In the data rows, the value 128 means zero.
Here are some points, each followed by its number:
[153 152 155 154 158 128 128 128] 0
[154 155 153 156 156 154 176 163] 1
[152 154 157 156 157 156 173 161] 2
[151 154 152 154 156 153 163 151] 3
[152 156 154 154 156 154 162 149] 4
[153 151 155 156 157 165 156 147] 5
[151 154 154 157 156 163 155 150] 6
[152 155 153 155 156 192 155 128] 7
[153 155 152 156 160 184 155 148] 8
[153 154 151 156 158 194 153 146] 9
[153 155 154 158 163 183 157 145] 10
[151 154 159 159 164 128 128 128] 11
[155 169 185 172 172 155 157 147] 12
[165 175 174 170 160 154 154 146] 13
[166 173 170 163 155 154 157 146] 14
[157 175 179 168 163 158 155 147] 15
[168 169 165 163 159 128 128 128] 16
[170 172 165 163 156 128 128 128] 17
[168 170 169 160 156 153 155 148] 18
[164 173 169 164 161 153 155 149] 19
[164 173 171 168 159 157 128 128] 20
[164 171 171 164 159 157 156 148] 21
[158 172 179 171 162 155 154 148] 22
[161 174 177 167 160 154 154 147] 23
[158 173 183 173 166 154 156 148] 24
[153 174 185 172 167 156 155 148] 25
[154 171 182 175 168 155 156 147] 26
[151 156 167 165 170 157 157 147] 27
[152 157 165 163 169 159 157 146] 28
[154 154 156 159 166 167 155 148] 29
[152 155 155 159 164 128 128 128] 30
[152 155 152 157 158 186 157 148] 31
[152 154 153 156 158 128 128 128] 32
[151 155 153 155 158 158 155 145] 33
[153 157 153 153 155 159 159 147] 34
[150 153 151 157 158 159 155 149] 35
[153 154 153 156 155 154 155 149] 36
[153 156 153 158 158 157 158 128] 37
[154 155 152 155 158 156 155 147] 38
[153 152 154 156 156 154 154 148] 39
[153 154 152 155 157 181 156 128] 40
[153 155 153 154 156 175 154 146] 41
[153 154 154 155 158 168 157 147] 42
[161 171 175 164 159 154 128 128] 43
[151 155 156 159 163 168 155 147] 44
[153 156 151 154 156 165 154 146] 45
[153 155 154 157 156 176 156 150] 46
[154 156 155 154 158 197 158 148] 47
[153 153 154 157 159 165 154 148] 48
[153 154 155 156 155 171 155 148] 49
[154 152 151 158 158 155 158 150] 50
[154 155 153 155 156 153 158 147] 51
[151 154 152 155 158 156 158 147] 52
[153 155 155 154 157 173 128 128] 53
[153 154 155 157 156 156 157 145] 54
[152 155 153 157 159 154 172 183] 55
[150 155 153 156 158 155 179 128] 56
[154 156 154 154 156 156 159 128] 57
[152 154 152 155 158 166 155 148] 58
[153 155 154 158 160 198 154 146] 59
[151 156 156 158 166 186 155 149] 60
[151 158 170 169 176 168 154 146] 61
[152 164 191 179 181 155 157 146] 62
[165 187 193 178 164 159 157 148] 63
[176 181 178 170 158 153 156 147] 64
[181 171 164 162 157 155 156 146] 65
[185 165 160 159 156 155 155 146] 66
[184 159 154 157 154 157 156 146] 67
[184 161 155 159 157 153 155 148] 68
[174 156 153 156 157 154 155 147] 69
[174 156 154 156 156 154 153 146] 70
[179 157 152 158 156 128 128 128] 71
[178 157 153 154 155 156 152 147] 72
[171 156 152 156 155 156 157 146] 73
[167 155 155 157 157 153 156 128] 74
[168 155 155 154 156 155 155 149] 75
[174 157 154 157 155 153 154 150] 76
[170 156 154 157 157 155 128 128] 77
[167 155 152 155 156 155 155 146] 78
[165 155 153 155 157 156 155 146] 79
[164 155 152 153 157 155 128 128] 80
[165 156 154 156 157 153 128 128] 81
[164 157 155 155 157 128 128 128] 82
[166 153 152 156 156 156 156 146] 83
[171 155 154 154 157 155 155 147] 84
[168 155 153 156 159 155 154 148] 85
[174 159 155 156 155 156 157 146] 86
[178 157 152 155 156 156 154 147] 87
[173 157 154 157 158 155 156 147] 88
[171 155 153 152 156 154 155 149] 89
[173 158 155 156 155 154 156 150] 90
[170 158 154 154 158 153 156 144] 91
[164 154 152 152 158 154 158 146] 92
[162 153 152 155 158 154 157 147] 93
[165 155 152 155 155 153 128 128] 94
[161 154 155 158 158 154 154 148] 95
[160 155 154 155 158 156 156 148] 96
[170 155 152 159 156 154 156 147] 97
[166 156 153 154 154 155 128 128] 98
[171 158 154 153 156 155 155 147] 99
[170 156 154 157 157 154 155 147] 100
[175 160 156 156 157 152 157 146] 101
[173 158 154 155 158 159 157 148] 102
[174 162 160 159 156 154 157 145] 103
[175 165 159 159 156 154 156 147] 104
[174 164 156 155 156 156 155 147] 105
[170 167 161 162 158 152 155 149] 106
[173 166 159 160 158 155 156 148] 107
[171 163 158 160 155 154 154 146] 108
[170 167 161 160 156 155 155 149] 109
[169 169 165 161 158 156 157 146] 110
[151 167 183 173 167 151 156 147] 111
[153 170 183 172 166 155 158 147] 112
[151 167 177 173 168 155 159 128] 113
[151 158 169 165 169 157 156 128] 114
[153 156 153 156 160 175 154 146] 115
[151 157 160 157 164 165 155 146] 116
[155 163 182 174 170 156 155 147] 117
[153 154 153 155 156 153 172 166] 118
[154 158 156 159 160 154 165 186] 119
[153 156 153 158 158 154 177 172] 120
[153 157 154 156 156 152 172 128] 121
[152 154 154 157 158 157 180 173] 122
[152 153 153 156 157 153 179 184] 123
[152 153 154 155 156 154 170 190] 124
[153 154 152 154 156 154 128 128] 125
[152 155 152 156 157 153 169 195] 126
[152 154 152 157 157 154 168 201] 127
[153 155 154 156 156 155 172 194] 128
[151 153 152 157 155 155 180 183] 129
[154 156 155 157 157 155 159 148] 130
[154 155 154 157 157 165 155 146] 131
[154 155 154 155 159 206 154 146] 132
[152 153 154 157 160 203 154 146] 133
[152 156 164 161 172 172 156 148] 134
[154 179 205 189 180 157 155 148] 135
[169 187 188 176 162 156 154 128] 136
[183 176 166 162 159 155 157 148] 137
[183 174 166 162 158 156 155 145] 138
[180 157 154 158 158 154 157 148] 139
[183 159 157 157 158 155 153 147] 140
[184 166 161 157 158 155 156 144] 141
[180 180 174 165 157 153 155 149] 142
[185 173 163 163 158 152 157 145] 143
New points follow, each followed by the number of its nearest point above by angle.
[150 156 154 154 158 155 128 128] 125
[152 155 154 156 160 183 128 128] 53
[151 154 155 154 157 155 158 180] 119
[151 155 151 155 155 156 160 182] 119
[151 153 151 157 156 128 128 128] 32
[161 154 154 158 156 153 156 128] 74
[169 155 154 155 157 128 128 128] 82
[153 154 154 154 153 156 171 128] 121
[155 155 153 156 156 154 180 163] 1
[152 155 152 154 158 156 158 183] 119
[153 156 152 154 157 154 161 184] 119
[181 168 161 159 156 155 156 128] 74
[162 156 151 156 160 128 128 128] 82
[152 153 154 154 159 153 128 128] 125
[153 161 175 172 173 157 154 145] 117
[172 175 170 163 158 155 154 149] 18
[166 188 196 178 167 155 155 147] 63
[157 179 205 187 175 154 128 128] 43
[164 154 152 154 158 156 154 147] 79
[177 186 179 171 161 154 156 149] 64
[166 155 154 155 158 152 152 148] 85
[150 154 161 165 170 176 153 146] 134
[155 156 154 156 158 180 128 128] 53
[154 153 155 155 158 157 159 177] 119
[154 162 178 173 173 154 157 148] 117
[150 159 170 168 174 162 128 128] 125
[154 155 152 155 157 154 156 175] 119
[153 155 151 156 157 155 159 181] 119
[184 164 155 156 157 128 128 128] 71
[155 156 152 156 159 128 128 128] 32
[153 156 152 157 156 154 169 153] 3
[151 156 151 155 156 152 128 128] 125
[154 156 153 153 158 177 154 148] 41
[174 157 151 156 155 128 128 128] 71
[154 154 152 157 158 155 157 128] 37
[153 155 151 156 155 154 168 150] 3
[152 163 187 176 178 157 157 148] 62
[149 158 153 158 158 152 159 161] 3
[154 154 154 158 157 158 128 128] 125
[151 154 153 156 157 128 128 128] 32
[157 173 180 170 164 154 128 128] 43
[153 154 152 157 158 158 159 147] 52
[150 156 154 157 157 153 161 184] 119
[156 172 179 172 164 155 156 128] 113
[152 162 178 171 171 128 128 128] 11
[169 188 192 175 164 154 157 148] 63
[151 154 155 155 158 152 155 171] 119
[151 162 186 177 183 157 157 146] 62
[154 156 152 159 155 155 164 185] 119
[153 156 154 154 156 153 157 182] 119
[154 157 154 157 159 128 128 128] 32
[153 153 154 154 156 156 173 156] 2
[151 155 152 155 157 191 128 128] 53
[153 159 173 171 173 158 155 148] 27
[154 157 152 155 159 154 172 128] 121
[153 155 154 155 155 155 159 186] 119
[151 154 152 155 157 159 157 128] 37
[154 165 179 174 171 155 154 148] 117
[151 154 154 156 157 153 157 172] 119
[160 155 156 158 156 153 156 147] 95
[161 173 172 167 161 158 157 146] 21
[152 154 152 155 158 128 128 128] 32
[155 169 185 174 171 128 128 128] 11
[153 168 199 186 183 158 156 146] 62
[154 157 152 157 156 153 128 128] 125
[153 153 152 156 156 154 159 184] 119
[160 154 150 158 159 152 158 128] 74
[164 188 195 177 166 154 156 147] 63
[153 155 153 157 162 175 155 148] 115
[152 152 153 156 159 190 128 128] 53
[155 155 153 156 155 156 170 151] 3
[154 155 155 155 157 155 168 153] 3
[152 155 156 157 155 169 154 148] 49
[152 155 155 155 156 156 159 186] 119
[177 176 170 166 159 155 154 146] 142
[152 155 153 155 156 162 155 151] 6
[154 155 151 156 156 155 156 186] 119
[150 157 154 155 157 154 161 183] 119
[152 156 153 154 157 154 159 175] 119
[152 155 152 156 157 154 181 165] 1
[151 153 153 157 159 152 159 128] 37
[151 156 152 155 158 154 156 171] 119
[164 183 196 179 167 155 155 147] 63
[169 157 157 157 157 156 157 149] 75
[174 184 179 173 161 154 157 147] 64
[153 153 154 155 157 153 158 180] 119
[151 154 155 156 156 155 128 128] 125
[165 186 189 176 162 156 155 150] 63
[150 154 152 157 157 156 157 181] 119
[153 156 154 157 157 157 157 151] 36
[151 156 169 168 180 167 156 146] 61
[150 153 154 157 157 155 174 156] 2
[153 154 152 154 161 155 158 177] 119
[149 154 157 157 165 181 128 128] 53
[152 157 153 158 156 153 161 179] 119
[159 154 153 155 159 154 155 148] 96
[153 153 155 158 156 156 158 146] 54
[153 158 170 165 176 166 156 128] 114
[154 155 164 162 172 169 153 150] 134
[153 155 153 156 154 156 128 128] 125
[170 173 167 164 159 152 128 128] 20
[175 158 153 157 159 155 155 128] 74
[150 154 158 160 167 180 153 148] 60
[157 173 176 167 161 157 157 148] 15
[152 156 152 155 156 154 128 128] 125
[152 155 152 155 159 154 157 169] 119
[154 154 150 156 158 168 155 149] 58
[151 156 151 156 157 128 128 128] 32
[153 152 153 156 157 152 166 150] 3
[151 163 185 176 184 158 156 147] 62
[155 153 153 156 157 156 128 128] 125
[152 154 151 156 157 157 157 170] 119
[153 156 152 158 156 155 128 128] 125
[180 170 161 160 159 156 155 128] 74
[153 157 169 165 174 168 155 149] 61
[155 154 154 158 158 155 128 128] 125
[152 155 153 156 157 128 128 128] 32
[156 155 159 158 168 184 153 152] 60
[150 156 151 153 158 155 128 128] 125
[151 154 156 154 156 155 167 128] 121
[152 154 153 157 159 154 157 184] 119
[156 173 204 190 179 128 128 128] 11
[153 156 155 156 156 178 155 146] 41
[154 153 154 155 157 153 156 168] 119
[154 158 161 161 168 162 153 128] 114
[152 154 153 154 156 155 167 150] 3
[153 157 164 164 170 159 156 148] 28
[153 155 153 154 155 153 128 128] 125
[155 176 203 187 179 154 155 147] 135
[156 176 201 188 178 155 155 145] 135
[152 155 154 154 159 154 163 186] 119
[151 154 153 157 157 153 157 169] 119
[175 182 174 167 161 152 156 146] 64
[153 155 152 155 156 158 128 128] 125
[154 173 203 186 178 156 155 147] 135
[150 158 154 153 157 154 158 169] 119
[151 155 151 155 155 128 128 128] 32
[152 155 153 155 158 156 159 185] 119
[165 157 152 155 155 156 154 128] 74
[154 152 157 159 160 179 128 128] 53
[153 155 152 157 157 155 128 128] 125
[151 157 154 156 156 156 159 184] 119
[153 154 153 154 160 155 160 183] 119
[151 155 154 154 158 202 154 128] 7
[152 153 151 154 156 156 176 128] 56
[156 169 184 175 170 156 128 128] 43
[153 166 182 175 170 155 128 128] 43
[177 157 154 157 156 153 154 128] 74
[152 157 151 155 155 155 169 128] 121
[153 157 153 154 157 153 161 186] 119
[155 153 151 157 159 154 160 187] 119
[154 157 153 157 158 159 157 149] 38
[153 154 154 157 158 161 157 146] 33
[158 155 155 154 155 153 155 149] 96
[152 154 152 154 157 156 179 171] 122
[149 152 155 155 156 153 157 179] 119
[151 156 152 155 158 128 128 128] 32
[153 154 152 152 158 154 155 166] 119
[177 177 170 165 158 154 156 147] 142
[154 154 153 154 157 154 158 180] 119
[152 155 153 157 155 154 159 184] 119
[153 178 201 189 179 156 156 147] 135
[152 156 152 154 158 157 156 170] 119
[153 156 154 155 157 156 158 186] 119
[151 153 152 156 157 128 128 128] 32
[152 154 153 156 155 155 128 128] 125
[153 155 152 154 154 154 128 128] 125
[157 184 203 185 174 154 156 146] 135
[154 158 166 164 168 162 156 149] 28
[153 155 151 155 157 155 158 178] 119
[152 153 153 156 155 153 128 128] 125
[152 155 155 157 155 153 170 152] 3
[150 154 154 156 160 178 155 145] 10
[153 160 172 167 172 158 154 149] 27
[152 162 178 170 173 155 128 128] 43
[180 175 165 161 160 154 155 148] 137
[152 153 152 157 155 128 128 128] 32
[174 158 153 158 158 153 154 128] 74
[165 156 155 157 157 128 128 128] 82
[179 177 171 165 157 156 153 145] 142
[159 177 200 183 171 155 153 147] 135
[175 159 155 155 157 128 128 128] 71
[152 156 150 158 155 154 128 128] 125
[150 155 153 155 157 155 175 128] 56
[154 154 154 156 157 155 158 172] 119
[151 156 155 156 157 159 158 172] 119
[151 154 153 158 157 128 128 128] 32
[178 159 153 157 156 128 128 128] 71
[152 155 155 157 159 156 172 158] 2
[181 166 157 159 155 128 128 128] 71
[151 156 167 164 169 163 156 146] 28
[153 155 151 156 155 154 169 153] 3
[151 153 152 154 158 155 158 148] 52
[153 154 151 157 157 155 128 128] 125
[152 159 152 158 156 155 156 164] 36
